Rows are one point carried round by a steady rotation, each followed by how many steps it has turned.
The counts run from 0 to 338.
[-31 44 -25 24 -21 -7 -8 24 -45 23 9 -26 9 -3 -14 -8 9 46 18 26 20 -6 -5 28 -18 8 6 -45 36 18 -28 3 -25 -2 -3 -5 6 22 53 13 -7 -2 -5 21 1 17 -14 -30 34 -7 2 8 -14 46 9 17 -46 21 1 -39 0 13 1 28 -29 1 -30 -16 -11 36 26 -21 28 -64 -20 -14 12] => 250
[-24 6 -14 17 20 -15 -22 17 -52 16 20 -7 4 -20 -21 10 38 11 23 11 17 -8 18 47 16 -8 -22 -33 26 18 -29 21 -16 24 0 28 22 43 54 9 9 20 -3 -23 -9 -1 -13 -31 28 6 19 5 -33 9 -7 38 -6 37 -11 -47 -2 29 -14 19 -38 -7 -3 -41 -8 25 9 8 24 -31 -39 36 -13] => 23
[-45 63 -27 9 -39 -6 -30 52 -17 26 -18 -16 18 19 -31 -11 16 43 44 13 23 -18 -24 17 13 -14 5 -32 27 19 -34 2 -22 13 -10 8 6 30 32 -2 -6 0 -9 -19 -6 21 -15 -33 19 13 -14 15 -34 20 0 22 -23 25 -5 -35 13 13 14 31 -26 -6 -13 -25 13 39 27 -1 0 -22 -4 28 -12] => 108
[-35 23 -19 4 10 8 -19 49 -19 38 8 6 -18 14 -44 2 33 31 31 28 26 -16 -15 24 5 -20 -20 -16 55 22 -47 5 -31 21 -1 22 37 25 24 -11 -23 -2 -4 -15 -17 18 -19 -12 1 9 9 12 -9 18 -8 23 -21 44 -25 -46 20 1 -2 27 -7 2 -18 -54 -11 23 32 0 -8 -43 -6 20 -11] => 271
[-21 40 -20 19 0 7 3 38 -16 25 -2 -12 0 -17 5 -15 32 12 26 17 28 -30 13 32 2 -11 39 -6 59 3 -36 -6 -21 1 30 -8 6 36 73 10 7 -14 -13 -30 -6 8 -6 25 18 21 0 -12 -27 2 6 22 -24 28 -26 -40 -14 -22 16 21 -35 -9 -13 -13 -5 0 10 6 3 -46 -30 17 -53] => 60
[-26 15 -39 8 0 0 -6 6 -33 20 17 12 -13 -23 -12 4 34 38 54 21 31 -3 20 33 10 23 16 -35 9 10 -26 -1 -6 24 -16 -1 40 28 49 8 -15 7 -6 7 -6 13 -10 -21 37 -14 -8 -2 -37 16 -19 25 -21 35 -16 -54 0 18 -6 14 -30 -37 0 -15 -25 17 20 -15 15 -48 -24 20 -5] => 255
[-32 23 -27 -7 12 -8 -23 47 -2 28 9 -11 7 14 -7 -4 30 39 57 6 0 -11 -3 31 27 -42 -13 -34 35 9 -43 -26 -36 -2 -11 3 17 48 41 15 6 15 -14 -43 7 23 -11 27 8 -2 29 -6 -16 7 -1 22 -24 42 -1 -27 -13 -9 1 14 -32 -4 -2 -56 3 23 23 17 -3 -47 -6 9 -23] => 294
[-28 -4 -41 -1 -4 6 6 37 -17 22 8 10 6 4 1 -7 30 24 46 9 50 -9 18 21 -2 -2 3 -21 40 3 -30 -4 -30 26 12 -20 37 41 57 10 -19 10 -22 -8 -33 10 -3 17 22 1 18 -14 -42 12 -18 31 -9 36 -21 -42 -21 -12 -2 2 -25 -15 4 -45 -27 0 17 -5 10 -62 -26 23 -6] => 152
[-44 39 -28 10 7 9 -2 47 -3 15 -12 -28 11 10 -40 13 18 53 31 3 15 -31 2 20 10 -17 9 -19 28 -5 -39 -9 -21 -32 19 8 -3 28 59 6 2 18 -14 3 -8 15 -18 -7 35 -14 -9 22 -9 16 -9 0 -49 52 -12 -32 4 8 -18 6 -24 29 -19 -26 5 2 15 2 -16 -25 -37 3 -31] => 215
[-36 46 -43 19 -13 13 -6 47 -12 20 -31 -4 17 15 -31 16 13 13 19 1 22 -40 -3 32 22 -29 22 -23 21 9 -40 0 -22 14 11 8 6 37 39 8 -4 22 -30 -44 -30 9 -5 16 25 0 -29 9 -23 8 2 2 -32 40 -3 -33 0 -11 1 18 -16 18 -2 -32 2 18 17 2 -12 -26 -10 23 -40] => 222
[-17 43 -2 23 -3 -12 -3 49 -28 18 -24 -13 4 -58 -22 -9 7 48 15 -13 12 -33 0 20 22 -19 -17 -25 11 9 -41 2 -9 10 11 3 -6 47 56 29 -13 12 -8 -15 -3 13 -6 -13 23 12 19 -7 -33 17 -2 21 -21 53 -12 -31 -13 32 3 3 -39 -10 -2 -17 -11 27 21 -6 -10 -42 -24 -3 -36] => 173
[-21 40 -33 39 -16 0 -5 39 -30 32 2 4 -10 -17 -3 -11 39 17 43 12 21 -3 -14 29 5 -10 37 -17 13 -4 -31 20 -7 10 -7 -4 13 10 56 -29 -19 -15 1 -2 -35 20 -5 -14 30 2 -15 -1 -29 39 -12 12 -26 34 -23 -62 -16 27 4 26 -28 -8 -22 0 -13 -5 30 -6 25 -43 -34 15 -10] => 117
[-35 39 -45 35 -16 1 -6 27 -27 17 -11 -12 0 -12 -7 17 20 5 20 7 35 -27 4 26 1 -15 36 -3 14 1 -51 14 -15 -11 12 9 2 13 51 0 -12 5 -29 -4 -37 10 -7 10 40 -14 -30 0 -40 24 -8 -7 -40 39 -7 -53 -21 8 -1 -2 -20 8 -11 -21 -14 -7 12 -6 5 -42 -45 36 -37] => 220
[-23 12 -15 20 36 -21 -8 31 -43 14 5 3 -17 4 -45 22 9 31 11 24 31 -1 12 42 15 10 -5 -14 42 22 -43 -11 -16 12 -10 13 21 -1 39 26 -15 8 -2 -5 -22 8 -16 -15 37 6 8 9 -19 17 6 37 -27 19 -4 -42 8 17 -15 33 -28 -16 -24 -24 -7 35 39 3 10 -54 -18 38 -29] => 263
[-42 9 -5 2 26 -12 -24 53 -26 26 -2 2 -3 -17 -51 26 14 36 24 15 19 -9 2 35 30 -22 -27 -21 19 10 -48 -10 -17 -3 1 28 35 28 32 15 4 17 1 -5 -18 17 -6 -26 28 -7 17 5 -22 14 -22 30 -34 48 1 -32 0 20 1 2 -25 -7 -3 -39 -6 17 24 3 -7 -51 -16 23 -33] => 275
[-21 61 -20 34 -19 21 -9 55 -17 14 -13 12 2 -10 -16 -5 24 40 36 5 9 -20 -7 24 28 -11 10 -28 2 -13 -41 14 -11 13 -12 4 12 14 58 -20 -15 4 2 -11 -30 5 5 -35 26 4 -18 -2 -16 36 -21 11 -27 33 -28 -41 -14 30 8 20 -24 5 -21 12 0 15 41 2 20 -28 -32 4 -20] => 116
[-11 21 -18 29 5 1 -17 49 -44 8 14 -9 2 -12 -4 13 6 34 -9 -5 6 -9 4 10 10 1 -26 -38 11 8 -28 21 -18 -4 16 -12 11 49 53 4 -12 -5 2 1 -25 11 6 -18 26 0 8 3 -26 29 -9 49 -48 41 -13 -35 -3 37 2 25 -23 10 -2 -23 -17 36 27 2 34 -51 -44 -5 -15] => 21
[-35 16 -32 0 5 5 23 24 -14 27 17 -47 1 -31 -1 2 28 18 31 33 2 -15 0 36 -1 -13 39 -32 45 6 -33 -6 -27 -24 15 5 4 38 62 1 17 -7 -7 -7 16 10 -22 2 14 -9 3 11 -9 17 8 25 -65 28 -10 -38 -11 -3 -15 26 -13 3 -25 -30 4 -11 14 1 5 -62 -46 5 -20] => 64
[-10 11 -12 10 20 -3 -22 39 -45 6 20 6 -20 13 -11 2 11 10 13 13 28 7 9 25 14 -10 -15 -34 46 23 -36 -10 -25 17 -5 14 23 32 49 2 -15 13 -1 -13 -19 -5 -10 -13 19 1 15 6 -13 17 5 49 -42 17 -18 -38 -5 7 -3 29 -34 -5 -24 -50 -9 32 41 1 37 -60 -15 35 -19] => 19
[-32 10 -12 0 25 -3 -12 25 -42 9 13 0 -8 -31 -26 12 12 25 30 35 43 -11 6 29 16 6 2 -23 19 11 -30 -4 -11 16 -7 8 35 30 54 11 7 18 -15 7 -19 3 4 -16 30 -16 10 -5 -41 20 -8 39 -38 28 -15 -44 -20 23 18 -3 -57 -28 -7 -37 -17 10 5 -18 20 -58 -20 32 -26] => 11
[-14 37 -17 11 8 -9 -13 34 -32 19 3 -1 -26 -42 12 13 20 7 -1 21 2 3 0 20 2 3 2 -34 29 14 -42 3 -10 -11 -1 -16 2 31 48 -7 -35 -4 -1 -6 -3 26 4 13 11 32 14 -4 -18 10 2 40 -63 24 1 -55 -3 25 2 16 -21 -13 -11 -37 -6 19 49 -6 6 -69 -18 21 -46] => 182
[-19 49 -8 17 -18 -7 -11 47 -36 12 -12 -19 19 -45 -3 9 29 14 3 14 3 -24 -2 51 10 11 5 -26 18 10 -37 6 4 -9 10 2 0 50 64 10 9 3 -10 -30 2 25 5 -21 19 36 9 -23 -39 10 0 28 -29 29 6 -37 2 33 18 12 -33 -9 -1 -13 1 16 40 -3 -4 -44 -31 9 -47] => 185
[-15 36 -1 22 -9 0 -25 54 -26 37 5 -4 18 -10 19 -9 21 15 0 15 15 -10 5 32 8 -21 -17 -12 31 -12 -49 8 -24 -6 15 17 6 45 68 -8 26 5 0 -13 -26 16 4 -26 30 27 13 -1 -15 26 -7 42 -33 39 -10 -40 -17 11 26 -11 -23 20 -14 -27 -8 2 15 1 32 -47 -33 5 -30] => 288
[-7 34 -48 25 -8 15 10 23 -47 3 -7 1 6 -26 -29 20 19 13 1 -3 18 -46 13 31 10 4 6 -44 -2 23 -41 8 -25 21 6 17 15 58 60 14 -25 16 -25 -27 -11 20 -11 11 11 -14 -2 -5 -23 16 -14 5 -36 38 -8 -40 16 6 -19 13 -12 11 2 -35 -18 24 16 -5 -8 -38 -29 -3 -32] => 81
[-31 27 -19 -8 -18 -2 -10 46 -17 35 -8 -45 15 -29 2 -13 9 30 22 17 19 -28 -13 18 -3 -16 5 -20 33 13 -42 17 -5 15 13 -16 -6 48 41 10 4 -4 -8 -24 -6 7 -19 -9 24 8 14 15 -58 26 26 19 -35 31 -7 -36 -10 26 -19 34 -20 -4 1 -29 -5 11 21 -10 7 -51 -48 -1 -2] => 166
[-16 36 -34 32 -24 7 2 25 -36 6 -7 -23 13 -26 -18 25 23 15 -3 3 18 -44 2 35 -9 13 15 -41 4 12 -27 13 2 4 22 -5 5 69 73 12 -4 7 -21 -19 -14 21 -4 7 32 -3 -14 -1 -40 17 -1 0 -39 45 -6 -42 11 21 -9 18 -20 9 2 -26 -12 10 6 -17 -7 -34 -46 -9 -29] => 82
[-28 40 -33 0 -5 0 -27 73 4 27 14 -16 12 9 13 1 19 53 43 4 -5 -14 4 9 21 -33 -17 -35 29 -6 -40 -23 -27 -16 8 -10 2 48 50 7 5 13 -3 -21 -2 29 5 17 10 -3 21 -11 -19 9 -9 30 -38 42 -2 -22 -10 11 -6 11 -19 11 8 -40 -3 20 33 14 5 -51 -24 -11 -14] => 295
[-18 46 -27 24 -17 3 -16 44 -26 21 -1 10 -6 -5 -21 2 1 65 23 19 30 -17 20 17 15 10 -32 -45 9 26 -37 -18 -23 17 -6 -3 24 42 57 16 -9 14 -13 14 -5 19 5 -21 26 0 0 5 -4 26 -29 34 -35 38 -19 -42 15 13 12 10 -36 -12 -5 -13 -13 48 28 -14 8 -44 -7 -12 -15] => 253
[-42 26 -46 27 -9 5 3 -2 -40 32 -10 -6 16 -30 -21 10 31 -3 36 9 33 -9 2 29 0 -18 32 -41 17 5 -19 2 -28 20 -9 -4 9 33 47 13 -15 19 -32 -5 -15 14 -9 11 49 -8 -3 0 -27 11 -2 7 -28 40 3 -60 -26 -8 9 -6 -32 -2 -18 -38 -7 -4 -4 -18 8 -54 -7 5 -21] => 232
[-28 40 -30 21 5 5 -21 62 -18 46 2 -5 19 18 -45 14 26 28 29 23 16 -28 -16 41 5 -20 -1 -35 25 6 -39 -5 -6 -1 5 -24 34 32 27 15 9 19 -15 -23 -18 32 -5 -11 15 -14 11 -7 -30 33 1 2 -8 39 -6 -28 -11 8 7 27 -31 14 -18 -18 20 26 32 8 5 -46 -1 -20 -3] => 131
[-36 18 -31 -2 8 -7 16 12 -8 20 -9 -33 -8 -34 -24 0 36 21 49 27 18 -24 10 36 3 10 31 -23 49 7 -42 -13 -7 13 6 -21 13 35 48 30 -18 7 -22 -25 7 24 -22 18 11 -2 8 -3 -35 7 14 9 -20 36 0 -38 0 6 -25 19 -28 -20 10 -41 -7 -9 29 -6 -30 -62 -28 18 -25] => 316
[-36 41 -26 13 7 -12 -5 38 -46 7 15 -23 -5 -10 -59 -9 36 31 37 21 1 -9 -5 37 11 -11 3 -38 52 24 -26 -23 -35 -5 -1 12 17 35 34 13 -21 1 -1 -22 20 35 -22 -11 -6 23 35 -13 -5 9 12 21 -30 26 5 -30 1 6 7 18 -28 1 -20 -45 6 9 29 16 -7 -45 -2 10 -31] => 191
[-28 16 -33 6 -13 5 -8 25 -21 42 14 7 9 -2 9 -9 40 7 40 4 21 -9 -1 34 33 -41 -2 -34 10 7 -45 14 -42 21 -6 32 19 43 39 -13 1 8 -8 -38 -28 16 -15 0 7 19 14 -16 -22 19 -20 24 -21 45 -14 -42 -12 -1 6 -1 -13 3 -8 -48 -23 10 14 13 26 -38 -17 17 -12] => 290
[-34 35 0 27 -9 -2 -30 43 -20 36 4 -10 6 -7 -24 -10 30 28 19 31 35 -28 -25 42 -15 -3 -11 6 51 8 -39 18 6 12 14 -16 27 32 36 -16 8 0 -4 -6 -27 25 -17 -37 25 14 4 6 -38 31 11 9 -11 40 -16 -44 3 25 11 36 -23 2 -16 -28 -7 5 26 -11 13 -36 -26 2 -12] => 269
[-6 15 -16 25 8 6 -18 57 -46 11 12 11 -7 9 -16 17 1 30 5 -3 8 -12 10 17 25 -15 -33 -42 17 22 -39 4 -30 10 5 20 22 47 47 10 -9 5 -2 -8 -22 5 -2 -13 12 -11 14 6 -16 17 -6 44 -40 33 -15 -40 9 19 -6 33 -12 7 -7 -36 -16 51 33 9 26 -48 -16 11 -5] => 20
[-24 38 -30 17 -6 9 5 38 -19 10 2 -31 4 -33 -12 4 24 21 25 20 31 -41 -2 27 11 3 35 -27 22 10 -29 -3 1 -8 32 -19 12 54 59 24 14 17 -39 -10 4 19 -4 18 16 -7 -4 -17 -39 14 2 -1 -26 34 -9 -38 -24 14 -5 2 -51 -2 -12 -20 4 7 16 -6 -5 -40 -35 3 -36] => 71
[-31 13 -18 11 12 -26 -17 26 -35 21 13 0 -10 -24 -3 10 42 12 34 3 15 6 15 47 18 -11 -4 -12 18 -17 -43 10 -9 3 0 7 13 11 45 3 -15 10 -10 -17 -26 23 -4 -9 28 3 14 -11 -36 21 2 24 -20 31 10 -49 -12 36 -23 -5 -31 -14 6 -33 -29 -12 44 14 9 -59 -48 37 -23] => 34
[-4 41 -46 21 -19 5 -5 37 -39 11 -21 17 12 11 -8 -2 -1 28 16 13 26 -9 22 27 20 -6 4 -51 2 14 -40 -12 -32 22 -25 20 6 19 53 26 -19 18 -19 -24 -19 5 16 -7 25 -4 -15 -8 -7 23 -9 26 -49 16 8 -38 5 0 12 -3 -22 -3 -12 -26 -7 43 35 -14 12 -51 3 11 -28] => 241
